(in the rows, 128 means zero)
Turns in one plane each, and the order they were made in; the first pair answered
q_773:
[208 172  97  24 134 162 111 147  70 105 135 150]  ->  [194 138  83  46  97  89 176 141  93 134 101 171]
[110 133 129 111 141 128 134 143 139 101 119 135]  ->  [113 134 124 112 134 125 137 148 145 100 113 134]
[141 139 137  93 149 158  91 142 133 118 167 111]  ->  [164 139 128  53 133 147 117 141 134 119 155 132]
q_307:
[115 139 153 141 121 141 148 122 167 108  93 131]  ->  [146 155 137 103 128 170 123 142 146 105 102 136]
[163 126 106  97  82 112 177  86 130 120 118 132]  ->  [132 142 129 116 114 141 144  56 144  94 129  99]
[108 116 131 157 141 128 118 137 116 153 151 130]  ->  [113 115 135 141 138 135 106 144 107 155 158 136]
q_475:
[120 147 140 111 162 147 107 153  80 127 147 134]  ->  [116 154 152 119 171 146 116 122  95 109 147 104]
[ 87  71 107 188 130 104 115 211 120 172 160 152]  ->  [173 117  92  93 131 169  80 214  89 137 164 150]
[ 67 142 148 174 154 151 109 102 176 114 151  85]  ->  [ 60 118 124 189 125 129 116 182 139 165 140 144]
Pairs:
Between the rows of a pair lie 2 to 3 turns.
[121 164 132 121 180 125 115 103 133  84 138 106]  ->  [135 130 104 111 121  68 163 144 111 126 108 165] : q_307, q_773
[151 109 122  94 112  97 120 209 100 171 119 181]  ->  [196 138 123  35 107  94 150 122 125 129 101 140] : q_475, q_773
[129 121 130 139 108 156 110 185 109 129 100 142]  ->  [125 138 137 116 110 145 137 101 142  94  96  98] : q_475, q_773, q_475
[146 131 109 102  81 116 177 133 145 154 109 162]  ->  [107 152 145 146 149 175  99 116 154 123 154 104] : q_773, q_307
[127 124 140 124 114  95 167  81 167 103 106 128]  ->  [136 111 122 123 109 106 124 183 103 144 117 186] : q_475, q_773, q_475
[163 147 110  97 158 125 121 112 121  90 114 118]  ->  [156 123  95 123 138  94 138 162 103 129 114 162] : q_475, q_475, q_475
[176 132 124  58 128 151 126 151 113 125 126 142]  ->  [142 150 147  87 159 165 102 109 136  94 139 105] : q_307, q_307
[181 146  99  60 109 150 144 166  94 134 107 156]  ->  [179 151 109  53 114 149 167 109 120 117  97 126] : q_773, q_475
[143 149 128  98 123 118 170  72 153 117 115 102]  ->  [134 114 120 125 102  93 171 142 122 160 107 158] : q_475, q_475
[ 86 111 130 163  91  75 180 118 152 150 105 117]  ->  [149 126 115  98  75  77 197 112 144 152  92 133] : q_307, q_773, q_307
[127 117 117 149 114 118 130 179 112 164 126 176]  ->  [ 95 102 133 184 119 107 139 145 140 158 122 162] : q_307, q_307, q_307
[100 138 165 196 115  70 129  88 168 123  95 113]  ->  [136 136 141 154  90  55 159  86 160 122  80 123] : q_307, q_773, q_307
[139 100 139 169  79  75 186 155 102 158  79 138]  ->  [162 163 165 120 159 182  98 110 108  88 126  68] : q_307, q_773
[ 99 119 138 140 144 111 174  25 192  81 113  79]  ->  [128 134 123 131 160 198  49 204  80 136 165 140] : q_475, q_773, q_307
[113 123  66  92  97 157 149 204 126 136  95 178]  ->  [140 139  67  47  89 154 173 126 161 104  84 143] : q_475, q_773
[121 132 156 111 181 174 113 100 121 102 159 103]  ->  [ 95 123 162 143 186 174 100 113 122 105 166  99] : q_475, q_773
[103  83 116 158 125 112 116 178 110 146 140 150]  ->  [124  86  99 139 109 102 137 178 103 155 128 164] : q_307, q_773, q_307
[ 99  79  90 165  99  97 112 175 162 145 111 171]  ->  [ 71  86 109 190 127 108  95 137 170 122 117 148] : q_307, q_307, q_307
[147 162 126  98 142 185  83 136 109  98 136 125]  ->  [121 127 128 137  92  91 179  90 155 114  84 131] : q_773, q_307
[ 79 122 126 183 122 101 124 161 113 171 130 157]  ->  [ 90 157 149 146 153 131 112  72 154 114 142  76] : q_475, q_475, q_475
[108  83 146 219 113 117  90 157  89 136 124 151]  ->  [101  77 150 215 117  93 127  99 125 123 105 128] : q_475, q_773, q_307
[ 99 108 126 171 113  88 113 162 132 155 127 158]  ->  [173 155 117  70 110 120 131  94 142 108 117 127] : q_475, q_475, q_773
[104 116 119 166 132 120 112 200 104 158 137 162]  ->  [ 87 108 137 163 120  82 171  89 168 130 108 123] : q_475, q_773, q_307
[118 128 134 111 114  77 190 113 135 142  97 129]  ->  [116 157 149  99 143 112 164  78 157 115 113  89] : q_475, q_475, q_307
[141 136 146 131  86 114 125 220 116 135 121 199]  ->  [ 95 125 153 181  90  76 156 193 155 134 110 188] : q_307, q_307, q_307
[158 135 113 114 137 173  73 177  92 140 138 143]  ->  [ 83 122 148 190 165 141  92 103 151 121 134  92] : q_475, q_475
[105 135 143 144 126  95 171  39 192 101  97  68]  ->  [ 70  83 123 206 102  62 161 157 150 164 107 144] : q_773, q_475
